0: [155, 76, 209, 196, 70, 145, 189, 162, 135, 131, 84, 135, 174]
1: [147, 134, 93, 146, 167, 85, 110, 176, 72, 79, 77, 38, 138]
2: [167, 125, 198, 159, 63, 188, 145, 232, 130, 166, 53, 232, 92]
3: [154, 75, 131, 82, 113, 143, 82, 128, 113, 195, 108, 82, 87]
4: [135, 130, 134, 127, 141, 179, 115, 143, 156, 95, 104, 133, 131]
5: [83, 117, 146, 164, 115, 134, 145, 109, 76, 40, 195, 220, 62]
6: [111, 98, 95, 109, 169, 76, 137, 58, 106, 142, 180, 143, 100]
7: [127, 136, 140, 197, 171, 138, 131, 138, 128, 134, 144, 172, 62]
8: [163, 120, 168, 108, 105, 181, 111, 138, 149, 32, 120, 228, 60]
9: [110, 159, 100, 79, 134, 116, 182, 100, 123, 137, 88, 65, 167]
10: [176, 61, 158, 128, 46, 176, 175, 160, 89, 159, 139, 137, 127]
11: [112, 163, 111, 114, 220, 83, 91, 92, 125, 129, 147, 61, 111]
12: [107, 138, 125, 79, 109, 128, 172, 167, 149, 120, 102, 145, 132]
13: [129, 127, 121, 122, 145, 161, 104, 134, 162, 101, 99, 140, 143]
14: [114, 114, 91, 107, 176, 109, 105, 26, 175, 208, 170, 132, 76]
15: [142, 131, 74, 166, 174, 104, 82, 164, 112, 130, 120, 30, 158]

[87, 126, 90, 162, 189, 50, 109, 35, 101, 69, 209, 163, 134] 6 11 5
[179, 125, 197, 166, 45, 203, 135, 229, 127, 150, 51, 219, 80] 2 10 0
[85, 182, 135, 163, 127, 171, 157, 158, 220, 174, 225, 255, 100] 7 12 4
[178, 61, 167, 138, 42, 186, 182, 151, 107, 158, 139, 138, 126] 10 0 12
[180, 62, 161, 142, 50, 176, 184, 157, 94, 147, 129, 147, 122] 10 0 12
[94, 171, 95, 114, 213, 127, 68, 142, 97, 126, 125, 67, 29] 11 15 1
[172, 133, 188, 161, 49, 187, 148, 215, 135, 154, 55, 233, 102] 2 0 10
[185, 64, 164, 122, 52, 194, 190, 152, 88, 162, 137, 125, 126] 10 0 3
[162, 58, 163, 132, 34, 192, 190, 156, 89, 161, 154, 136, 110] 10 0 3
[152, 134, 86, 137, 175, 76, 100, 169, 92, 100, 64, 47, 129] 1 15 11
[142, 117, 110, 156, 164, 92, 105, 173, 63, 77, 97, 52, 121] 1 15 11
